In the rows, 128 means zero.
Each path below is one point turned by a fixed rotation once a step. After each direction that follows a path, write how fast that rotation turns it, in deg/step (0 if it stays still).
Each turn is a multiple of 5 degrees from 10 to 175, or 0.
Each row of a path follows its step; steps can be skipped.

step 0: [128 130 128 118 123 126 121 128 125 122 128 125 121 135 133 119 123 120
 123 137 125 135 127 139 129 129 126 131 132 130 127 121 134 129 135 121
 139 124 127 129 130 128 137 141 138 128 132 138 129 133 134 129 123 127
 131 128 127]
step 1: [134 123 129 134 118 130 122 117 130 133 126 140 131 133 125 136 128 119
 127 136 136 126 131 127 132 121 131 132 131 138 131 132 127 135 123 125
 134 135 126 122 136 131 135 126 127 130 132 126 132 140 131 130 136 124
 123 134 126]
step 2: [121 121 129 132 115 127 132 133 130 132 133 133 138 128 127 126 137 125
 134 128 140 124 130 114 120 130 129 131 129 123 128 128 122 125 133 132
 122 133 130 122 120 129 124 119 133 121 131 119 133 125 120 129 131 132
 129 120 126]
step 3: [124 127 135 130 138 123 137 135 125 127 134 119 131 134 126 129 128 133
 130 121 130 127 121 131 137 125 138 124 130 128 127 131 134 129 135 130
 128 132 126 128 118 129 130 138 126 127 126 130 133 112 123 129 119 128
 136 117 126]
step 4: [136 136 135 127 128 137 128 126 129 123 118 123 118 119 120 133 127 126
 133 122 117 130 133 130 129 122 134 121 118 139 125 127 135 128 122 125
 124 131 131 129 129 123 130 135 123 134 130 135 122 122 130 128 132 124
 123 126 122]
step 7: [132 131 131 127 134 132 125 133 124 125 129 133 124 127 127 128 133 121
 128 130 134 123 131 123 123 114 120 119 133 135 122 130 121 123 129 133
 140 125 129 125 131 125 127 128 141 124 134 135 133 122 137 123 129 134
 134 126 137]
step 8: [126 142 129 130 125 130 139 121 137 135 122 130 139 126 132 139 129 121
 132 130 133 129 127 129 131 130 133 130 124 127 132 120 124 132 127 127
 136 132 129 140 127 123 129 129 132 124 126 133 140 122 128 126 125 123
 130 134 135]
step 9: [122 131 127 131 124 123 135 122 133 132 121 127 130 129 124 119 135 124
 137 126 130 135 122 128 134 137 131 131 124 127 128 132 132 127 134 121
 118 137 123 118 124 119 122 127 115 127 121 122 119 132 132 126 125 123
 127 127 132]
step 10: [132 121 133 127 132 126 123 135 120 117 127 123 120 129 131 124 121 135
 137 124 127 130 127 119 130 125 124 126 130 129 131 132 137 131 132 126
 118 135 128 120 126 137 118 129 134 131 125 133 127 131 129 140 121 137
 122 131 133]
step 11: [136 121 129 123 130 129 123 129 128 117 132 119 136 125 130 135 122 126
 120 129 127 126 133 127 119 138 138 129 126 128 129 124 129 134 124 132
 129 119 134 129 134 124 138 134 133 137 130 133 131 124 134 137 129 135
 122 129 127]
[126 125 127 130 126 127 127 128 128 128 129 129 126 128 129 129 129 127
 129 127 129 128 127 129 127 126 128 128 127 128 128 127 129 127 130 129
 127 128 133 126 129 129 125 127 127 129 126 125 128 131 129 128 127 125
 128 131 127] -> 90

step 0: [131 133 131 128 122 124 128 136 133 131 131 129 116 125 136 131 134 130
 135 122 132 128 123 122 133 130 121 124 124 117 125 128 128 132 136 125
 119 119 126 131 132 125 133 137 122 128 116 124 129 128 122 125 126 128
 131 123 128]
step 1: [138 130 134 136 130 126 129 133 129 137 129 130 132 119 135 138 135 124
 129 122 128 129 125 119 132 124 129 129 125 121 124 130 137 131 123 117
 118 132 126 123 120 130 132 123 125 134 124 129 129 128 130 128 124 132
 120 135 128]
step 3: [134 127 127 124 130 133 133 136 123 126 126 130 123 127 124 133 121 119
 128 131 120 123 131 128 124 122 129 131 127 114 127 118 122 128 125 124
 119 134 123 133 125 133 124 122 128 137 128 128 121 135 124 123 126 141
 123 131 125]
step 4: [135 125 129 118 125 118 127 125 123 128 122 130 122 119 125 127 137 127
 119 127 118 129 123 131 120 129 131 133 129 124 130 132 118 126 125 130
 124 136 129 132 134 128 127 138 127 136 121 129 126 126 124 121 123 136
 133 124 129]
step 5: [134 128 130 116 126 122 127 132 127 133 125 134 123 128 127 124 131 118
 125 120 120 132 127 137 130 129 131 124 130 121 126 121 127 128 126 116
 130 121 129 131 132 133 136 133 131 131 122 129 118 137 136 130 122 126
 123 129 126]
step 6: [138 128 132 126 127 117 127 131 117 136 125 140 131 122 117 126 129 134
 119 128 123 128 125 126 130 126 132 128 120 129 131 131 130 120 132 126
 125 126 125 127 131 131 133 130 124 133 129 129 127 131 129 132 126 115
 130 140 126]
step 7: [124 136 129 129 120 128 126 133 118 130 125 142 119 129 122 129 126 123
 134 129 128 121 128 127 138 128 128 121 125 126 126 121 127 121 126 131
 123 118 123 131 122 125 134 136 133 130 124 136 131 132 124 132 120 126
 132 129 122]
step 8: [135 140 123 135 124 128 121 132 118 130 119 135 125 122 121 128 134 131
 130 126 127 121 133 120 128 128 126 128 140 126 120 134 129 126 121 125
 120 136 122 133 124 127 132 131 122 129 132 135 125 125 125 132 132 130
 125 132 130]
step 10: [137 130 129 132 135 126 134 137 125 133 126 131 121 130 132 134 128 126
 124 130 129 125 132 132 130 129 128 136 134 117 125 125 132 130 133 126
 131 131 123 131 127 126 129 137 128 124 139 122 112 128 126 123 134 125
 123 139 125]
step 11: [133 122 136 131 125 124 129 135 126 138 131 130 118 122 133 133 128 130
 127 128 129 135 123 130 125 121 133 131 119 125 124 130 121 129 128 137
 126 128 125 122 130 127 132 139 128 123 134 128 121 123 112 128 121 127
 131 127 127]
[127 127 129 129 128 131 127 129 127 127 128 128 129 125 129 128 132 129
 128 126 126 131 127 129 125 130 128 127 129 130 127 128 128 129 127 125
 129 129 128 127 128 127 129 127 128 126 129 132 128 128 132 130 127 128
 126 127 129] -> 100
[128 128 127 130 128 126 127 126 128 131 131 129 130 130 127 130 127 127
 127 127 127 129 129 129 129 128 129 129 131 128 128 128 131 129 131 125
 128 128 127 126 131 128 127 131 127 130 128 127 129 127 130 128 127 129
 127 125 126] -> 85
[127 128 130 128 128 129 127 125 131 128 128 128 127 126 128 128 125 127
 130 127 127 131 127 128 130 128 128 124 129 127 125 128 128 127 128 127
 128 127 128 130 128 127 127 128 129 130 131 129 127 129 129 124 129 128
 128 130 126] -> 160

step 0: [136 131 130 122 129 124 123 126 128 129 129 142 121 126 132 135 132 134
 133 131 135 117 126 132 120 129 126 137 132 134 131 120 131 122 128 134
 130 124 123 124 129 130 124 126 120 113 124 123 128 130 129 126 119 134
 132 123 123]
step 2: [124 124 129 113 128 130 133 135 130 130 126 133 128 136 132 123 132 132
 137 128 129 133 132 131 123 122 121 126 137 129 127 129 130 117 120 129
 127 121 135 122 126 130 126 128 131 122 135 118 137 115 129 124 121 131
 128 124 124]
step 3: [126 125 131 124 129 131 135 132 129 119 123 132 132 132 126 129 140 133
 134 127 127 131 127 126 117 135 129 126 130 117 127 125 135 117 117 133
 129 134 121 127 134 133 131 118 134 123 133 129 127 119 134 122 120 126
 135 126 125]
step 4: [132 135 120 125 133 129 129 129 125 126 127 129 123 130 126 124 128 137
 135 134 129 131 118 134 118 137 126 122 125 127 132 132 128 114 122 138
 126 136 127 121 138 132 131 127 124 123 130 128 137 130 124 123 124 127
 136 130 122]
step 5: [134 133 128 123 131 124 132 124 131 128 136 136 124 138 128 131 131 132
 128 129 137 135 127 128 120 135 130 124 124 129 132 129 130 115 122 120
 122 138 133 130 134 123 140 137 124 125 120 122 125 123 122 128 124 129
 133 127 120]
step 7: [139 126 128 118 129 127 130 123 133 124 127 122 133 127 135 128 123 140
 135 130 135 126 125 128 131 127 137 124 132 126 135 117 125 115 126 129
 125 129 132 120 130 125 128 129 136 122 125 130 116 122 136 119 122 129
 128 124 128]
step 8: [131 131 127 120 125 128 130 130 134 125 134 133 136 119 132 133 127 130
 131 128 128 124 114 136 120 128 127 126 128 123 134 126 122 120 125 130
 127 129 124 123 125 119 132 135 132 121 131 128 122 131 132 113 134 114
 135 127 127]
step 9: [134 132 133 120 127 130 126 129 141 133 127 138 127 123 124 131 132 137
 138 134 130 122 131 128 119 124 125 124 124 122 134 130 121 125 127 124
 120 123 123 121 129 127 125 139 128 123 119 125 132 128 127 120 131 125
 124 126 117]
step 10: [133 135 139 122 125 138 133 133 140 128 127 139 126 127 128 127 127 127
 127 130 137 122 134 120 124 134 125 126 127 128 130 124 124 121 122 128
 123 128 118 120 126 117 135 120 130 128 124 124 130 121 129 121 134 134
 128 129 129]
step 11: [124 130 131 121 126 126 135 133 136 132 131 137 129 128 133 123 121 137
 137 137 133 132 130 122 128 137 126 132 126 137 131 127 135 122 123 141
 127 123 125 121 126 125 119 126 134 125 129 125 128 129 125 115 128 134
 131 123 131]
[129 127 129 130 129 129 128 130 128 124 126 128 128 128 130 130 128 129
 129 128 127 128 127 128 127 129 126 129 127 127 128 130 127 128 132 127
 128 128 125 127 132 127 130 129 127 131 128 127 130 129 127 128 126 126
 126 126 127] -> 70
[128 126 128 127 128 129 126 131 130 128 127 128 127 127 127 127 127 130
 127 127 127 125 124 128 129 130 131 128 126 128 129 127 128 130 129 128
 126 128 130 127 126 126 129 130 128 126 126 129 127 127 129 130 129 126
 127 127 127] -> 35
